In the rows, zero is written as 128.
Each path below is one point turned by a fixed rotation once a step. After each direction that follows a path, write how fast that rotation turns it, in degrees per step (0 if it stays still).
Each turn is a multiple of 5 degrees from 10 to 175, or 0.
Each row of a path follows its step; steps can be skipped.
Rotation 1:
step 0: [137 119 126 136 129 134 134 124 130 120 125 127 125 123 131 111 121 127
 129 130 127 133 135 119 120 125 120 132 134 124 125 126 116 132 138 130
 127 127 132 127 132 135 125 131 127 122 120 126 136 124 122 129 127 121
 129 131 135 126 136 133 124 128 134 122 135 130 129 134 118 127 127 127]
step 2: [125 122 126 123 130 135 134 128 129 131 116 137 127 132 129 131 126 131
 128 124 122 123 121 122 125 133 126 129 127 121 117 126 128 128 125 124
 116 117 128 119 132 132 127 134 135 136 129 130 128 132 132 124 126 130
 127 121 135 130 119 126 129 125 125 127 137 135 130 129 116 120 115 119]
step 3: [139 123 131 124 127 136 125 123 130 125 127 134 129 139 130 119 128 125
 121 131 122 128 126 120 119 132 129 130 129 125 127 126 134 115 131 132
 130 127 136 126 130 126 124 130 132 126 129 122 127 124 125 130 134 124
 132 118 124 141 128 119 125 123 137 121 137 138 134 135 117 130 125 127]
step 4: [141 132 132 127 131 123 125 128 121 113 124 130 124 126 124 116 128 130
 120 128 117 128 126 120 120 132 130 129 130 126 127 132 127 128 127 134
 123 120 133 128 136 138 128 132 133 122 126 121 129 117 122 121 128 125
 125 137 126 120 122 124 133 126 135 124 126 136 121 127 123 128 134 130]
step 6: [126 120 128 130 133 123 133 125 123 134 131 128 133 140 127 122 120 123
 126 131 119 125 126 123 123 130 130 127 131 131 123 135 136 128 123 128
 126 123 120 137 131 136 132 119 136 131 135 125 135 122 132 127 132 133
 128 115 135 126 120 121 131 129 126 127 139 134 138 136 127 127 125 120]
step 7: [128 129 129 135 126 135 126 123 122 119 127 120 126 130 128 123 121 129
 132 129 122 129 130 120 122 123 145 127 131 117 134 122 126 125 125 128
 121 113 127 126 129 124 133 130 137 129 133 127 132 125 131 130 134 128
 135 123 133 127 120 119 128 126 133 126 137 139 129 122 123 129 121 132]
step 10: [123 120 133 133 133 139 129 132 128 130 132 127 120 134 117 126 123 123
 127 129 120 134 120 129 125 128 124 135 137 125 129 122 131 133 131 127
 121 125 126 128 123 127 143 129 131 129 127 130 134 125 134 130 136 127
 127 115 135 128 119 133 122 133 136 133 132 140 125 131 129 129 130 119]
step 11: [127 125 126 127 124 130 136 128 130 120 124 133 124 131 132 116 124 130
 128 123 123 130 134 125 124 124 131 126 133 137 129 112 134 133 131 131
 127 120 123 133 131 136 136 132 130 133 130 128 132 128 126 126 143 118
 129 130 129 134 116 126 121 120 126 125 137 135 137 128 130 130 128 124]
step 14: [128 119 136 124 131 125 129 134 136 120 135 129 126 136 123 125 115 130
 126 119 121 128 120 119 123 118 127 122 126 120 125 124 137 128 133 124
 120 131 134 126 134 136 139 128 129 135 135 117 129 125 129 130 129 124
 130 123 130 135 129 130 127 124 121 137 127 135 129 132 129 129 128 124]
step 18: [124 127 121 127 132 126 137 122 131 127 135 128 131 118 126 128 123 122
 124 127 121 130 125 122 129 125 123 124 131 120 136 122 126 130 131 133
 119 120 133 124 126 133 131 129 124 130 125 112 138 122 133 133 131 131
 131 122 139 130 127 134 132 125 123 130 133 137 132 137 120 118 122 131]
step 19: [117 123 131 123 125 128 124 119 126 123 129 126 130 133 123 126 130 123
 123 127 119 133 122 117 130 136 129 129 127 133 135 127 135 117 128 133
 127 129 136 125 134 128 132 130 127 134 126 120 134 131 134 128 141 130
 136 130 125 122 118 118 124 125 122 139 130 137 132 130 127 123 127 123]
[127 128 127 128 129 130 125 129 130 131 128 129 129 130 127 126 128 129
 129 127 127 126 127 127 129 129 131 127 128 128 130 126 127 127 127 127
 127 128 126 129 129 127 130 128 126 128 127 130 128 131 128 128 130 128
 128 128 128 129 127 125 129 126 127 126 129 128 129 128 128 127 127 127]	85
[129 127 127 129 128 128 131 125 130 129 129 131 128 126 127 127 128 129
 127 128 130 126 131 129 130 129 127 129 130 128 128 126 131 128 128 129
 130 129 129 129 127 127 128 126 127 127 125 128 129 129 127 129 128 129
 129 126 128 130 129 127 128 129 129 127 129 129 129 130 129 128 128 129]	140
[129 129 130 126 126 127 129 127 127 126 125 128 129 125 126 128 128 129
 126 128 130 131 128 129 129 129 130 126 128 130 130 128 128 129 132 128
 128 128 127 128 129 130 129 128 128 128 125 128 128 130 128 129 128 128
 127 130 129 127 128 125 129 128 128 129 127 128 128 128 127 128 126 128]	100
[129 126 129 129 127 131 129 129 128 128 129 130 130 130 128 127 126 131
 129 128 129 129 129 130 128 127 126 128 127 130 127 126 127 129 128 125
 128 129 128 127 129 128 129 128 127 127 129 129 126 128 129 130 129 127
 128 129 131 127 127 130 128 125 130 129 127 127 128 128 130 128 128 129]	25
[129 129 127 126 128 127 131 130 128 130 126 129 126 127 128 128 127 129
 126 128 131 125 129 127 127 126 128 127 127 128 129 128 130 129 128 129
 126 128 127 126 129 128 130 129 126 130 129 129 127 125 129 128 128 129
 127 128 127 128 129 128 127 127 128 129 129 128 129 126 128 126 128 129]	115
Rotation 2:
step 0: [124 132 136 125 135 131 127 130 128 119 127 131 121 131 128 132 130 130
 136 134 127 118 131 127 132 138 125 125 130 127 131 136 122 128 126 127
 118 123 131 133 137 132 138 121 129 132 126 132 118 123 127 126 129 129
 121 126 134 117 132 122 135 115 129 126 125 132 133 132 135 129 125 130]
step 1: [131 124 127 120 132 132 129 130 132 125 119 125 131 128 130 135 138 129
 122 130 135 135 122 131 127 132 119 117 126 131 135 140 131 130 144 124
 122 130 124 131 124 120 135 123 129 128 123 121 118 127 130 127 126 129
 126 125 126 126 129 124 124 127 130 117 126 128 123 130 122 127 127 127]
step 2: [124 129 131 125 135 113 138 116 116 124 126 128 136 119 120 125 126 130
 123 124 129 136 129 130 130 132 125 125 128 127 131 126 133 129 126 133
 121 124 123 131 118 135 133 121 128 122 126 128 118 125 130 126 122 122
 127 131 119 133 128 129 126 128 130 124 122 129 133 133 130 131 125 134]
step 8: [131 133 125 122 127 123 138 126 138 139 123 123 122 128 124 136 124 132
 127 126 124 138 127 128 133 127 123 135 123 125 134 130 127 122 133 133
 124 133 125 129 122 128 130 121 133 125 119 135 125 127 125 116 123 135
 135 122 134 132 130 131 121 120 134 130 127 121 132 133 129 126 127 131]
step 9: [137 132 135 129 130 122 136 129 128 115 135 134 120 127 126 134 136 138
 134 131 132 125 121 127 119 137 129 131 123 124 121 132 131 130 121 130
 123 135 123 130 117 134 132 122 131 127 122 136 129 127 128 125 134 127
 125 131 136 128 132 133 131 129 124 127 121 124 130 135 134 126 131 132]
step 13: [135 137 132 128 137 132 123 135 136 120 125 122 132 128 122 124 126 134
 133 127 127 131 131 129 121 129 127 123 121 130 119 127 127 128 136 120
 120 135 134 130 124 134 133 119 126 118 123 120 138 133 124 128 133 129
 123 124 122 126 129 132 122 128 130 123 121 132 135 136 131 127 126 124]
step 14: [130 130 135 127 134 125 129 130 123 136 127 125 134 134 124 129 130 118
 119 118 124 128 122 130 129 130 125 122 120 123 117 122 114 133 131 131
 122 124 127 122 118 125 132 123 130 131 126 122 127 124 124 127 126 134
 132 119 127 139 127 131 129 123 124 122 124 127 129 128 133 120 136 133]
step 16: [129 128 135 131 127 131 127 130 122 120 118 128 135 127 136 130 128 124
 128 131 137 123 120 136 121 133 130 134 128 124 124 139 124 134 122 132
 117 129 135 129 138 127 131 122 131 122 123 132 133 124 117 128 124 135
 139 131 132 124 135 126 126 127 128 133 126 129 132 133 133 128 120 123]
step 17: [130 126 124 123 129 136 129 132 133 135 128 127 130 137 126 135 129 123
 126 124 130 133 131 129 127 137 129 123 119 123 128 131 125 123 133 134
 124 134 124 133 128 130 146 124 121 120 126 134 131 122 130 121 129 138
 133 123 121 123 130 124 122 129 124 130 131 138 134 135 119 132 123 131]
step 18: [128 124 133 126 123 129 138 126 123 123 122 121 124 126 114 135 135 126
 131 128 125 124 132 130 131 133 130 129 125 124 125 129 130 128 131 134
 124 134 128 125 122 139 137 129 129 139 123 126 120 130 130 117 124 127
 134 126 133 133 125 134 128 115 127 127 123 137 127 135 133 129 126 133]
step 20: [132 129 127 126 134 121 127 134 127 120 121 125 143 133 130 131 137 133
 130 128 136 134 122 125 130 128 124 123 121 132 128 126 127 123 129 139
 111 122 130 125 130 124 130 125 130 123 125 124 121 126 125 122 128 130
 123 128 125 132 128 123 120 120 132 127 135 122 131 130 133 137 126 130]
[130 129 129 128 127 129 128 128 131 126 129 129 128 130 126 131 128 127
 128 129 130 130 129 129 127 128 128 129 128 129 128 128 129 128 126 129
 128 127 128 129 128 129 127 128 128 131 129 129 127 127 130 128 126 130
 129 127 131 130 126 129 126 127 127 132 129 128 128 128 126 130 127 127]	35
[129 126 129 127 132 129 129 126 128 128 128 129 129 127 128 129 129 130
 130 127 129 128 127 128 128 127 129 127 127 128 130 125 131 129 128 127
 128 125 129 128 126 128 125 128 129 129 125 126 128 128 128 130 127 126
 127 126 127 126 126 127 128 128 126 128 129 130 130 128 128 130 128 129]	40
[126 129 129 129 128 128 131 128 127 126 127 128 128 129 128 129 129 127
 128 128 128 125 127 127 128 126 127 124 128 128 128 129 126 129 130 127
 129 127 127 130 126 127 129 127 128 130 130 126 128 131 129 128 129 127
 128 127 130 129 128 127 129 129 127 128 127 127 126 126 129 129 130 128]	80
[126 126 126 128 130 126 130 126 129 130 131 127 128 127 127 128 128 128
 127 125 128 127 127 128 131 129 128 128 125 128 128 127 128 129 127 132
 130 130 128 128 129 128 129 128 127 130 128 129 126 129 129 127 128 128
 128 128 129 130 129 130 127 130 130 128 129 129 128 128 130 127 127 130]	115
